In the data rows, the value 500 means zero.
The rows are grouped in 3 different ways at once, and each row is in one group of each. Only the weakest grouping, the one that moves the rows least, is given. The first row asked about is in group 0, and each new group gets the next number.
The rows in order, each followed by its group:
tensor([584, 239, 525, 391, 597, 327, 545, 287, 367, 463, 450, 456, 533,
        531, 497, 505, 589, 143, 490, 500, 493, 408, 444, 470, 627, 403,
        565, 468]) 0
tensor([452, 322, 631, 580, 525, 535, 626, 368, 369, 349, 224, 371, 453,
        354, 521, 344, 595, 305, 344, 670, 708, 529, 391, 500, 563, 358,
        643, 597]) 1
tensor([610, 245, 510, 423, 562, 303, 605, 270, 409, 436, 413, 434, 541,
        447, 459, 568, 549, 239, 502, 556, 474, 413, 495, 536, 511, 428,
        541, 501]) 0
tensor([575, 555, 438, 415, 590, 420, 529, 580, 509, 526, 769, 602, 490,
        660, 454, 592, 393, 632, 566, 349, 399, 426, 480, 408, 362, 543,
        353, 463]) 0
tensor([480, 658, 474, 586, 385, 615, 521, 535, 604, 602, 542, 526, 410,
        609, 542, 476, 511, 677, 564, 339, 455, 592, 666, 497, 533, 553,
        435, 311]) 1
tensor([424, 379, 575, 554, 436, 470, 523, 274, 361, 550, 212, 324, 529,
        440, 472, 347, 603, 362, 399, 655, 564, 567, 326, 528, 584, 451,
        608, 593]) 1
tensor([446, 549, 370, 525, 504, 610, 411, 802, 559, 538, 644, 600, 499,
        451, 516, 560, 432, 566, 430, 578, 560, 427, 510, 566, 500, 603,
        454, 474]) 0
tensor([550, 589, 449, 349, 534, 474, 541, 533, 498, 463, 680, 644, 553,
        629, 396, 617, 418, 593, 594, 416, 406, 376, 484, 425, 399, 678,
        404, 493]) 0
tensor([477, 265, 525, 527, 643, 489, 486, 506, 523, 467, 402, 479, 471,
        316, 481, 587, 535, 203, 598, 702, 566, 443, 425, 643, 702, 377,
        674, 508]) 0
tensor([459, 541, 437, 580, 483, 705, 503, 568, 679, 557, 621, 562, 503,
        575, 602, 625, 476, 778, 532, 450, 408, 495, 608, 496, 400, 603,
        427, 413]) 0
tensor([454, 598, 411, 487, 551, 622, 469, 749, 538, 502, 517, 617, 490,
        601, 477, 489, 565, 751, 456, 527, 426, 467, 447, 382, 331, 526,
        475, 532]) 0
tensor([539, 184, 515, 720, 506, 517, 509, 169, 650, 346, 415, 376, 604,
        357, 569, 615, 533, 399, 453, 517, 468, 496, 557, 568, 665, 336,
        688, 334]) 0
tensor([513, 653, 415, 422, 463, 386, 553, 587, 527, 556, 694, 731, 519,
        662, 466, 422, 429, 556, 609, 302, 460, 548, 526, 400, 403, 563,
        465, 549]) 1
tensor([586, 215, 574, 603, 496, 500, 575, 284, 529, 466, 358, 386, 524,
        243, 714, 597, 455, 267, 489, 621, 482, 420, 544, 599, 593, 367,
        587, 421]) 0
tensor([475, 353, 545, 564, 522, 221, 444, 417, 434, 460, 383, 454, 538,
        238, 472, 568, 557, 140, 529, 679, 573, 446, 470, 638, 686, 382,
        604, 478]) 0
tensor([543, 374, 573, 571, 523, 457, 499, 395, 365, 353, 330, 437, 565,
        312, 534, 455, 683, 376, 338, 691, 451, 471, 380, 578, 494, 281,
        682, 517]) 0
tensor([596, 491, 460, 358, 554, 445, 498, 589, 558, 348, 717, 663, 375,
        597, 360, 562, 412, 650, 767, 414, 480, 442, 551, 399, 363, 586,
        405, 464]) 0
tensor([467, 650, 304, 507, 489, 643, 491, 681, 443, 576, 433, 528, 455,
        547, 555, 362, 509, 649, 436, 494, 504, 486, 454, 354, 405, 610,
        449, 610]) 1
tensor([390, 642, 344, 450, 490, 563, 359, 775, 579, 537, 664, 645, 516,
        430, 485, 595, 413, 552, 361, 585, 537, 455, 506, 555, 562, 587,
        467, 505]) 0
tensor([537, 770, 480, 553, 470, 664, 427, 548, 650, 571, 669, 561, 459,
        451, 540, 697, 403, 725, 623, 438, 388, 461, 639, 510, 343, 527,
        419, 436]) 0
tensor([502, 309, 689, 683, 588, 512, 538, 177, 533, 455, 352, 303, 523,
        401, 620, 534, 613, 258, 388, 470, 599, 510, 570, 595, 677, 382,
        572, 427]) 1
tensor([495, 602, 585, 503, 427, 605, 386, 700, 482, 381, 526, 625, 471,
        557, 455, 452, 431, 731, 460, 653, 383, 459, 441, 410, 335, 412,
        534, 469]) 0
tensor([549, 290, 505, 539, 503, 467, 539, 449, 359, 492, 414, 466, 528,
        215, 454, 548, 605, 172, 542, 618, 562, 451, 442, 601, 747, 347,
        575, 438]) 0
tensor([509, 630, 492, 347, 503, 435, 554, 578, 493, 529, 637, 532, 452,
        697, 394, 433, 461, 592, 519, 315, 450, 526, 607, 392, 398, 672,
        344, 536]) 1
tensor([569, 299, 657, 397, 662, 296, 480, 357, 439, 365, 413, 611, 533,
        479, 429, 568, 505, 175, 500, 550, 237, 374, 495, 463, 519, 404,
        542, 440]) 0
tensor([477, 615, 346, 469, 365, 671, 431, 689, 466, 493, 452, 605, 494,
        546, 471, 563, 572, 767, 437, 524, 482, 565, 449, 376, 310, 499,
        539, 599]) 0
tensor([489, 401, 572, 608, 395, 388, 610, 348, 438, 491, 214, 414, 517,
        420, 586, 361, 636, 331, 405, 644, 576, 555, 359, 506, 552, 396,
        621, 620]) 1
tensor([462, 357, 537, 565, 496, 515, 559, 336, 399, 491, 289, 332, 489,
        371, 516, 344, 638, 303, 413, 588, 562, 474, 345, 508, 583, 337,
        629, 565]) 1
tensor([441, 726, 398, 517, 394, 622, 525, 860, 461, 558, 510, 580, 447,
        552, 464, 338, 483, 719, 414, 467, 423, 572, 434, 411, 493, 519,
        526, 631]) 1
tensor([666, 235, 535, 447, 647, 216, 587, 271, 369, 387, 419, 424, 568,
        439, 423, 539, 609, 233, 482, 488, 522, 400, 494, 577, 621, 484,
        603, 461]) 0
tensor([412, 728, 432, 470, 474, 545, 379, 710, 527, 633, 613, 572, 427,
        511, 358, 505, 403, 490, 675, 455, 606, 468, 495, 582, 614, 646,
        393, 518]) 1
tensor([628, 218, 619, 673, 473, 515, 489, 193, 509, 489, 386, 412, 545,
        362, 631, 609, 558, 368, 502, 557, 575, 467, 575, 631, 735, 366,
        582, 413]) 0
tensor([446, 769, 401, 460, 543, 532, 441, 731, 539, 543, 644, 585, 458,
        509, 390, 482, 425, 583, 623, 533, 548, 478, 573, 515, 456, 669,
        475, 536]) 1
tensor([554, 621, 502, 304, 578, 456, 540, 556, 507, 479, 590, 571, 447,
        675, 416, 422, 450, 576, 628, 328, 497, 505, 535, 483, 282, 632,
        442, 539]) 1
tensor([520, 651, 476, 571, 504, 663, 491, 533, 606, 458, 578, 543, 417,
        539, 638, 657, 501, 756, 588, 395, 410, 538, 652, 569, 444, 531,
        435, 416]) 0
tensor([496, 265, 631, 446, 614, 216, 555, 283, 439, 473, 415, 339, 499,
        546, 440, 410, 492, 176, 536, 573, 520, 472, 452, 481, 610, 449,
        535, 446]) 1
tensor([382, 620, 420, 464, 400, 536, 465, 672, 449, 537, 482, 573, 510,
        625, 415, 350, 532, 701, 475, 491, 527, 601, 406, 415, 426, 569,
        481, 663]) 1
tensor([630, 214, 472, 348, 540, 261, 557, 268, 428, 388, 503, 436, 542,
        403, 457, 585, 575, 266, 457, 559, 409, 382, 448, 510, 604, 390,
        545, 485]) 0
tensor([471, 442, 548, 559, 478, 404, 555, 366, 420, 468, 273, 410, 451,
        393, 532, 402, 642, 291, 367, 689, 585, 562, 304, 492, 551, 400,
        616, 654]) 1
tensor([447, 747, 434, 495, 423, 574, 379, 671, 576, 644, 646, 548, 460,
        496, 415, 505, 414, 603, 606, 482, 614, 541, 498, 569, 473, 672,
        451, 518]) 1
tensor([454, 604, 466, 555, 442, 599, 548, 825, 585, 596, 622, 461, 538,
        604, 597, 460, 437, 706, 580, 368, 531, 600, 556, 535, 551, 699,
        431, 394]) 1
tensor([344, 745, 431, 448, 496, 560, 344, 747, 508, 614, 597, 554, 510,
        497, 315, 546, 399, 506, 773, 477, 547, 549, 557, 467, 592, 625,
        443, 551]) 1
tensor([539, 662, 499, 536, 477, 621, 402, 569, 542, 605, 690, 515, 482,
        548, 580, 430, 425, 728, 572, 364, 545, 570, 648, 443, 480, 586,
        409, 536]) 1
tensor([577, 518, 461, 367, 544, 490, 529, 726, 496, 491, 589, 607, 518,
        586, 382, 581, 455, 644, 453, 343, 482, 443, 451, 446, 386, 613,
        484, 366]) 0
tensor([380, 743, 457, 511, 394, 557, 458, 643, 432, 567, 441, 504, 480,
        628, 573, 352, 539, 729, 475, 478, 565, 575, 472, 351, 420, 588,
        479, 613]) 1
tensor([567, 581, 395, 578, 403, 691, 489, 593, 640, 565, 655, 597, 533,
        499, 601, 537, 392, 753, 540, 446, 423, 514, 558, 537, 398, 389,
        426, 387]) 0
tensor([581, 300, 576, 622, 483, 541, 581, 280, 546, 509, 350, 463, 587,
        358, 626, 587, 583, 362, 318, 543, 445, 500, 569, 581, 589, 306,
        588, 402]) 0
tensor([522, 334, 599, 520, 781, 245, 600, 247, 389, 437, 369, 378, 535,
        467, 523, 445, 511, 149, 512, 505, 590, 530, 480, 392, 610, 474,
        461, 524]) 1
tensor([599, 327, 481, 622, 496, 501, 513, 222, 547, 383, 423, 392, 585,
        452, 635, 559, 562, 335, 454, 607, 491, 460, 508, 613, 557, 251,
        549, 411]) 0
tensor([554, 602, 426, 508, 380, 654, 462, 440, 624, 558, 602, 569, 541,
        508, 601, 646, 417, 729, 579, 422, 522, 445, 621, 512, 428, 477,
        424, 364]) 0
tensor([550, 184, 613, 617, 509, 546, 207, 276, 551, 431, 412, 384, 611,
        341, 685, 464, 521, 377, 429, 538, 584, 484, 658, 561, 587, 334,
        552, 360]) 0
tensor([488, 608, 457, 501, 331, 619, 441, 680, 531, 533, 447, 656, 519,
        572, 520, 513, 418, 760, 424, 538, 454, 549, 398, 373, 378, 424,
        478, 578]) 0
tensor([513, 487, 579, 579, 417, 503, 427, 276, 518, 436, 390, 373, 563,
        371, 645, 598, 523, 386, 421, 629, 471, 480, 567, 567, 572, 355,
        537, 371]) 0
tensor([456, 368, 521, 640, 552, 407, 548, 334, 404, 349, 286, 355, 535,
        377, 583, 421, 593, 324, 382, 626, 490, 604, 424, 568, 536, 323,
        596, 548]) 1
tensor([470, 368, 698, 622, 397, 497, 537, 140, 550, 563, 388, 251, 496,
        427, 659, 445, 483, 289, 433, 515, 561, 632, 564, 537, 635, 391,
        618, 449]) 1
tensor([486, 691, 413, 394, 464, 443, 551, 544, 521, 342, 671, 538, 490,
        721, 307, 498, 464, 369, 558, 314, 490, 580, 582, 395, 315, 651,
        392, 547]) 1
tensor([576, 518, 430, 355, 523, 498, 519, 689, 442, 501, 637, 607, 461,
        672, 409, 564, 396, 640, 550, 430, 399, 422, 480, 487, 414, 663,
        372, 524]) 0
tensor([372, 695, 398, 366, 438, 550, 435, 767, 600, 573, 655, 565, 431,
        438, 389, 516, 467, 486, 472, 530, 645, 526, 480, 596, 543, 787,
        410, 560]) 1
tensor([430, 558, 513, 438, 418, 575, 433, 811, 424, 492, 449, 581, 463,
        504, 502, 495, 451, 751, 483, 473, 405, 555, 436, 399, 328, 481,
        463, 594]) 0
tensor([490, 295, 579, 579, 558, 396, 670, 350, 381, 469, 246, 320, 496,
        419, 496, 434, 643, 326, 374, 689, 539, 585, 396, 500, 539, 341,
        612, 606]) 1
tensor([486, 651, 430, 371, 547, 410, 500, 578, 509, 617, 668, 588, 487,
        657, 353, 444, 416, 580, 581, 300, 490, 526, 493, 396, 470, 635,
        367, 516]) 1
tensor([486, 708, 461, 534, 502, 646, 479, 549, 634, 563, 630, 505, 453,
        625, 482, 481, 476, 710, 500, 244, 515, 564, 605, 493, 547, 647,
        321, 455]) 1
tensor([529, 248, 571, 467, 545, 510, 565, 395, 403, 450, 349, 442, 517,
        371, 559, 431, 591, 400, 381, 700, 434, 468, 438, 640, 623, 330,
        587, 592]) 0
tensor([449, 632, 479, 391, 564, 392, 577, 560, 555, 693, 709, 506, 470,
        704, 388, 447, 422, 557, 590, 335, 482, 477, 535, 421, 420, 663,
        423, 569]) 1
tensor([496, 323, 627, 437, 575, 329, 646, 189, 389, 463, 359, 370, 539,
        499, 409, 436, 587, 215, 493, 469, 509, 495, 434, 493, 597, 493,
        540, 597]) 1
tensor([396, 774, 426, 509, 482, 578, 518, 702, 455, 608, 488, 489, 423,
        552, 544, 400, 490, 707, 480, 516, 549, 521, 401, 373, 427, 608,
        523, 596]) 1
tensor([538, 610, 445, 547, 452, 621, 381, 520, 657, 573, 590, 565, 523,
        584, 600, 582, 425, 755, 570, 426, 455, 490, 620, 576, 421, 579,
        410, 466]) 0
tensor([468, 606, 498, 524, 432, 576, 467, 697, 504, 488, 513, 612, 440,
        551, 440, 541, 380, 778, 468, 598, 480, 477, 423, 438, 321, 489,
        497, 584]) 0
tensor([473, 629, 810, 510, 498, 640, 505, 460, 589, 563, 619, 476, 550,
        601, 588, 508, 467, 720, 456, 377, 541, 564, 648, 583, 481, 621,
        416, 435]) 1
tensor([428, 618, 456, 321, 572, 407, 499, 524, 484, 552, 661, 502, 418,
        682, 389, 445, 462, 576, 603, 340, 476, 548, 522, 590, 378, 640,
        405, 463]) 1
